(in the rows, 128 means zero)
Each path is a new rotation, seen through one point. The rows after it are directions, each followed by how far the rotation turns it, in deg/step (0 if it stays put).
Each turn is a multiple of 5 degrees from 10 to 175, or 0.
Each row of a path follows its step; steps can be skipped.
path 1
step 0: [132 130 128 126 127 125 109 116 135 126 128 136 142 128 125 114 121 131
 115 120 132 125 120 136 117 134 133 134 117 127 141 128 122 118 129 132
 119 129 114 120 133 136 125 132 128 133 125 126 126 129 126 131 126 127
 136 120 127 128 132 124 124 127 137]
step 1: [141 121 131 141 119 120 129 118 126 130 125 137 111 121 115 144 128 131
 125 129 129 121 116 126 135 117 125 121 133 136 116 135 126 134 129 127
 133 125 126 134 132 131 122 129 128 127 129 116 129 124 126 134 128 124
 128 120 128 126 130 128 123 131 143]
step 2: [132 130 129 119 113 126 125 136 134 118 135 132 122 141 127 131 127 118
 117 136 126 133 132 125 126 118 120 123 127 110 137 119 127 129 131 130
 120 124 133 128 138 127 136 130 128 118 133 144 127 125 113 133 130 118
 134 124 133 126 131 129 121 123 126]
step 5: [137 136 132 119 145 117 124 131 121 127 120 126 133 119 138 126 126 131
 126 129 135 138 133 115 136 131 123 124 135 125 127 123 120 142 122 119
 136 114 133 124 123 129 127 124 131 113 128 126 128 124 141 124 134 129
 132 124 129 128 135 127 131 123 136]
step 7: [106 133 133 128 129 131 140 130 130 127 121 128 136 123 134 133 126 125
 125 128 122 134 129 110 119 127 124 134 114 131 128 139 132 135 132 135
 139 133 123 139 123 130 125 139 121 123 124 131 128 124 139 134 128 133
 134 123 126 140 120 133 125 132 129]
step 8: [124 135 130 123 123 118 132 126 134 130 130 137 131 123 131 124 129 147
 127 118 129 127 131 136 115 127 127 125 142 121 129 131 129 108 132 132
 127 126 125 118 122 122 127 140 129 125 122 120 131 135 130 128 126 130
 121 135 113 124 126 124 128 111 130]
step 9: [140 141 127 128 130 125 124 126 121 127 123 126 126 140 125 138 125 128
 117 128 121 120 121 121 134 130 128 142 121 149 123 132 131 126 139 125
 132 138 119 124 120 118 125 122 127 131 123 134 124 129 130 132 125 119
 131 123 124 127 140 116 127 120 132]
step 10: [128 127 123 132 127 125 125 124 132 125 126 129 135 119 121 129 119 125
 114 125 134 122 121 129 123 133 124 113 125 120 131 136 121 134 117 137
 119 139 133 129 132 125 152 131 119 131 128 126 130 127 118 134 116 117
 121 126 124 122 126 127 126 129 132]
step 13: [136 138 127 124 131 117 139 125 127 130 127 125 136 127 129 123 126 133
 127 120 140 134 132 134 141 130 129 118 116 128 132 118 127 122 127 126
 125 124 121 135 119 126 125 119 136 127 129 122 120 124 123 128 134 113
 141 134 141 132 131 140 124 141 128]
step 16: [127 119 117 139 122 129 138 130 120 137 127 125 132 125 123 120 117 143
 124 123 122 129 135 125 126 112 128 132 136 120 130 127 145 127 137 131
 134 130 144 117 121 131 127 129 131 119 130 132 127 132 137 135 124 130
 135 125 128 134 128 139 127 122 126]
Directions:
[128 128 126 130 130 128 130 127 130 127 128 132 129 126 128 130 130 130
 128 129 130 129 125 128 130 126 127 127 125 127 128 131 129 128 129 127
 127 127 129 131 126 129 129 127 130 130 130 127 132 127 126 130 127 129
 128 128 126 131 126 132 129 127 128] -> 115
[129 128 125 128 129 129 127 128 128 130 128 124 127 126 129 129 129 125
 129 127 131 128 127 129 128 126 127 125 129 128 129 126 129 128 129 128
 130 126 126 130 127 133 127 129 130 126 129 129 128 126 127 131 129 129
 128 128 130 126 130 128 126 127 124] -> 35
[125 128 129 127 127 128 128 125 125 128 129 127 128 128 126 128 129 129
 125 126 127 129 128 128 132 131 124 129 130 131 130 130 129 127 125 129
 129 129 128 128 124 128 128 131 126 130 130 130 130 128 130 129 129 130
 128 128 126 128 126 127 126 125 127] -> 35
path 2
step 1: [127 128 129 133 122 126 132 132 142 122 129 131 121 118 115 128 128 134
 126 122 125 138 129 123 130 135 128 138 130 132 129 137 131 129 126 130
 138 118 140 117 123 133 119 122 133 127 128 124 131 119 139 134 137 127
 141 133 126 127 135 122 127 117 135]
step 2: [122 121 126 124 127 123 131 142 136 131 131 127 123 131 125 125 130 118
 143 126 120 117 130 134 133 129 133 118 127 145 122 138 127 141 135 122
 127 116 138 137 130 129 124 124 126 125 131 134 133 130 121 132 125 134
 132 133 126 125 129 130 121 134 137]
step 3: [126 128 125 127 117 122 125 131 116 134 120 140 118 131 128 128 126 137
 122 128 122 124 130 140 127 127 129 127 119 136 121 122 123 123 135 131
 110 124 128 124 130 128 140 131 131 128 129 125 127 137 129 139 137 127
 136 119 139 134 119 127 123 136 129]
step 7: [118 137 123 124 134 131 127 128 133 118 131 127 116 117 126 122 132 120
 143 131 123 127 132 127 139 124 127 133 126 142 136 121 126 134 135 124
 122 124 133 132 134 132 131 132 130 128 126 130 126 108 132 128 125 134
 123 127 119 130 130 120 134 134 136]
step 8: [134 125 126 131 125 120 133 136 122 125 136 133 129 140 127 133 117 123
 128 125 124 134 133 130 127 117 141 133 125 150 131 122 126 129 130 132
 121 122 126 134 122 124 136 126 135 140 118 128 130 129 128 121 143 126
 127 130 132 135 127 132 134 133 125]
step 11: [132 128 132 125 112 128 130 123 131 128 125 124 126 118 128 133 129 124
 131 122 121 125 141 126 126 138 133 120 137 121 121 134 122 114 125 128
 131 122 134 129 132 124 122 115 133 129 125 131 134 126 113 139 132 120
 126 129 130 117 127 128 134 128 140]
step 12: [133 130 119 126 123 121 144 134 133 136 125 132 115 119 114 124 130 128
 130 134 127 131 132 128 138 140 135 124 123 131 132 129 120 133 127 128
 123 129 141 118 125 124 131 130 134 127 132 124 118 116 135 134 120 131
 139 123 121 124 123 125 124 126 131]
step 15: [128 130 125 138 140 128 128 130 118 117 137 137 128 125 145 123 141 131
 139 123 125 132 121 135 130 131 125 124 137 131 126 136 127 127 121 133
 121 137 133 121 123 135 124 131 116 126 133 130 127 140 121 131 137 130
 135 119 126 126 133 127 133 130 125]
step 16: [125 133 129 128 120 128 123 123 120 112 121 131 125 126 137 131 120 120
 133 123 130 125 130 129 135 130 121 122 129 124 133 121 119 118 119 129
 129 125 123 131 119 131 128 117 128 143 132 125 125 127 113 132 119 135
 124 126 122 135 122 124 132 127 142]
step 17: [139 133 123 130 126 125 135 125 123 123 128 131 130 118 114 128 137 127
 124 139 124 132 128 125 130 137 133 125 124 128 132 121 113 133 123 113
 128 139 127 125 121 132 132 119 138 136 119 131 136 113 132 123 138 127
 123 133 126 128 121 125 132 131 129]
Directions:
[127 130 127 130 127 129 127 127 127 126 124 128 127 129 129 128 127 127
 126 128 128 128 128 126 130 125 126 129 125 128 130 130 127 129 128 129
 126 128 130 125 130 127 131 127 130 128 129 126 125 126 130 129 126 128
 129 128 131 129 129 129 126 125 129] -> 160
[129 126 129 128 128 124 125 128 129 129 128 126 128 129 130 126 127 130
 127 130 125 129 125 127 127 125 127 125 130 130 128 128 127 127 125 128
 124 126 127 128 131 128 127 131 126 130 128 130 127 129 129 128 128 128
 128 129 127 129 128 126 128 126 127] -> 65
[130 128 126 129 131 133 129 126 127 126 127 132 129 130 126 129 128 125
 129 129 127 130 128 128 128 128 126 128 132 129 130 130 130 127 128 127
 128 127 125 128 129 128 129 128 127 132 127 129 128 128 129 127 128 128
 127 128 127 132 128 126 129 129 129] -> 40
[126 126 126 125 130 128 127 129 127 129 126 129 128 124 129 126 128 128
 127 127 127 132 127 127 129 125 127 130 128 127 129 129 128 127 127 127
 128 126 125 129 124 129 127 129 127 126 126 126 125 130 131 130 127 128
 128 125 127 127 127 129 129 128 131] -> 120
path 3
step 1: [134 126 127 127 122 129 121 120 138 117 135 130 138 112 126 133 136 121
 135 132 128 128 136 129 131 130 124 125 130 131 124 120 128 131 131 113
 127 127 123 127 122 127 128 125 118 112 141 118 121 119 124 125 126 129
 116 121 129 125 134 139 128 117 123]
step 2: [133 128 130 134 124 137 130 125 129 124 127 115 120 127 122 124 132 132
 133 136 125 134 132 134 128 128 134 137 122 133 126 135 126 117 118 119
 124 127 121 125 119 141 125 146 125 126 131 131 127 125 130 130 130 123
 140 132 128 119 137 140 125 124 108]
step 5: [129 122 129 134 132 127 141 127 129 133 121 121 134 119 128 130 122 128
 128 133 130 143 128 139 117 134 126 117 130 130 129 128 139 133 123 130
 112 130 133 124 132 134 115 129 114 123 133 118 121 126 117 127 132 125
 130 123 125 132 139 130 137 130 134]
step 6: [121 140 125 132 124 125 131 116 135 121 128 124 126 124 138 131 129 132
 137 132 134 129 120 131 125 124 143 125 136 138 128 136 132 127 127 118
 126 119 128 129 131 134 123 134 122 123 118 136 125 126 131 114 133 119
 126 135 130 113 135 128 127 133 143]
step 7: [128 136 118 134 112 139 117 124 140 125 129 122 140 136 121 136 123 130
 131 121 130 127 130 136 130 138 126 128 133 137 140 126 132 125 135 124
 129 131 117 131 126 122 126 122 127 117 130 123 125 146 125 129 141 127
 131 124 129 118 132 130 126 130 129]
step 9: [127 129 121 136 116 127 126 128 119 135 122 127 124 130 123 136 114 122
 126 137 133 131 135 130 125 125 135 126 143 129 126 119 136 129 117 130
 126 129 122 131 143 133 121 128 130 131 134 135 126 129 119 134 117 130
 123 130 127 121 121 112 140 118 135]
step 10: [118 131 119 113 128 127 124 130 132 119 128 125 132 129 129 122 124 128
 120 122 124 120 130 143 127 116 134 131 125 133 116 121 135 137 128 116
 120 123 128 120 138 125 129 127 121 128 126 138 124 142 119 117 127 135
 128 133 126 129 127 131 140 121 131]
step 12: [129 138 131 132 138 133 123 125 120 119 132 121 120 144 124 128 126 132
 128 131 132 133 131 138 121 122 131 134 142 133 120 129 131 131 130 124
 134 123 121 133 131 131 129 130 141 116 119 126 130 124 124 125 119 115
 137 140 132 122 135 134 120 126 119]
step 16: [126 141 122 119 132 118 115 121 137 119 141 115 127 124 126 124 121 128
 137 128 126 126 130 129 121 134 135 135 117 132 127 132 122 130 124 118
 121 124 124 121 129 127 123 117 130 131 119 125 117 123 133 115 121 126
 135 136 125 129 131 123 119 128 135]
step 17: [132 128 129 130 121 129 121 112 138 132 129 126 139 122 126 135 125 118
 120 117 125 141 136 134 125 146 126 130 124 130 118 124 130 132 134 133
 127 116 121 126 117 131 118 120 134 126 131 124 134 129 128 134 126 126
 133 122 131 122 133 134 119 136 123]
Directions:
[129 127 127 128 126 130 129 127 126 126 129 127 126 128 128 129 132 129
 131 127 130 128 127 127 129 128 129 131 130 128 128 128 130 126 130 130
 129 130 128 127 129 127 131 125 127 123 128 127 130 127 130 129 131 125
 127 128 126 126 129 128 130 128 127] -> 60
path 4
step 1: [128 125 124 115 130 119 125 136 129 128 124 133 124 130 129 140 125 128
 124 136 130 124 127 140 118 129 128 130 132 129 135 126 126 125 116 123
 139 125 132 133 131 117 124 129 116 121 119 133 131 124 119 133 125 124
 129 142 136 124 132 120 135 129 137]
step 2: [127 137 130 129 137 134 129 129 129 130 134 127 129 130 125 139 120 134
 119 129 126 124 125 130 117 130 115 131 144 123 134 131 128 131 135 122
 134 136 130 116 139 122 123 130 135 131 118 131 135 129 127 128 127 132
 120 130 113 132 124 133 129 128 137]
step 4: [123 126 125 113 140 126 126 112 124 128 125 129 130 131 126 136 127 132
 131 135 139 126 143 127 131 138 116 135 129 126 134 130 124 128 134 122
 137 125 128 127 120 128 117 119 135 138 128 132 125 128 125 135 124 128
 127 130 123 128 130 130 121 128 122]
step 5: [133 137 128 120 125 127 132 117 132 129 124 121 133 135 130 131 131 132
 129 127 134 132 129 132 130 131 119 129 127 136 140 135 132 137 126 128
 128 142 127 126 124 114 134 146 128 118 124 128 133 129 128 139 132 126
 131 133 129 124 133 121 121 134 125]
step 7: [124 131 133 122 134 124 132 128 127 142 126 118 129 136 118 134 130 129
 126 123 124 121 114 128 126 126 119 142 132 130 140 134 119 128 130 130
 130 125 117 124 133 120 124 133 120 129 124 126 124 133 122 132 128 128
 112 128 127 133 129 119 135 130 127]
step 10: [121 134 123 122 137 119 133 128 126 125 131 129 133 138 129 135 121 122
 133 127 133 128 124 127 116 132 113 119 135 131 138 124 131 123 132 118
 126 136 126 125 139 125 123 132 128 122 124 139 133 128 135 134 127 127
 130 137 133 126 139 135 121 130 133]
step 13: [132 133 134 119 129 126 121 114 122 129 129 122 135 131 118 135 131 139
 131 131 126 117 134 138 129 124 112 124 134 124 128 138 135 126 120 123
 135 133 126 130 129 121 135 130 139 130 124 117 130 124 122 137 134 129
 127 133 123 131 127 130 132 133 128]
step 14: [133 132 129 110 131 125 129 130 135 136 116 134 132 138 134 128 124 130
 125 130 128 127 122 140 123 120 130 127 122 123 138 132 121 129 130 126
 128 122 126 120 126 113 129 133 115 135 125 130 132 128 127 132 133 132
 122 143 128 131 131 126 124 133 132]
step 16: [127 132 130 122 132 130 133 128 119 132 116 124 120 139 132 136 121 132
 127 123 129 127 125 130 123 126 122 139 135 142 136 122 134 136 131 143
 127 135 130 120 133 119 132 125 129 134 116 133 134 134 122 133 126 127
 126 123 128 117 127 131 127 137 123]
step 17: [127 126 124 122 130 126 122 125 129 124 119 127 129 138 121 139 125 130
 140 133 136 121 121 122 124 136 122 122 119 125 136 121 130 127 130 120
 139 140 130 125 124 119 121 120 137 129 129 136 126 126 126 137 120 128
 119 133 130 132 130 134 128 121 120]
Directions:
[128 130 133 127 128 129 128 129 129 128 128 126 130 129 132 128 130 130
 128 130 127 130 126 127 129 127 128 131 126 127 126 129 126 128 129 132
 126 128 126 126 130 128 127 127 129 128 124 130 128 127 127 129 130 126
 129 128 128 127 129 127 126 125 128] -> 160
[128 132 129 131 128 127 127 128 130 131 129 126 128 127 126 124 127 126
 130 127 127 129 128 129 127 132 127 127 129 130 129 131 128 127 130 128
 128 131 127 129 130 129 127 130 131 125 128 127 126 127 128 129 129 129
 127 128 127 128 130 129 126 128 128] -> 140
[130 129 126 129 128 129 129 127 128 129 127 128 129 129 130 126 128 125
 127 127 128 131 127 130 127 129 130 128 126 124 128 126 129 130 129 127
 128 129 130 126 129 125 131 129 133 129 128 127 130 128 126 128 132 129
 126 127 131 128 127 130 131 128 127] -> 130
[130 126 127 126 129 130 127 126 125 129 126 128 125 127 130 128 129 128
 127 128 128 131 127 129 128 130 125 129 127 131 131 128 129 128 126 130
 125 126 128 129 130 130 127 127 129 128 131 125 126 128 125 127 126 128
 128 126 128 129 128 128 127 125 127] -> 90
[132 129 128 126 129 126 125 130 130 129 130 127 125 127 129 128 126 129
 127 124 127 128 128 129 127 124 129 127 130 128 129 128 128 124 128 130
 130 124 130 127 129 128 127 128 128 127 125 127 128 127 126 126 130 128
 125 128 128 130 127 128 130 129 130] -> 55
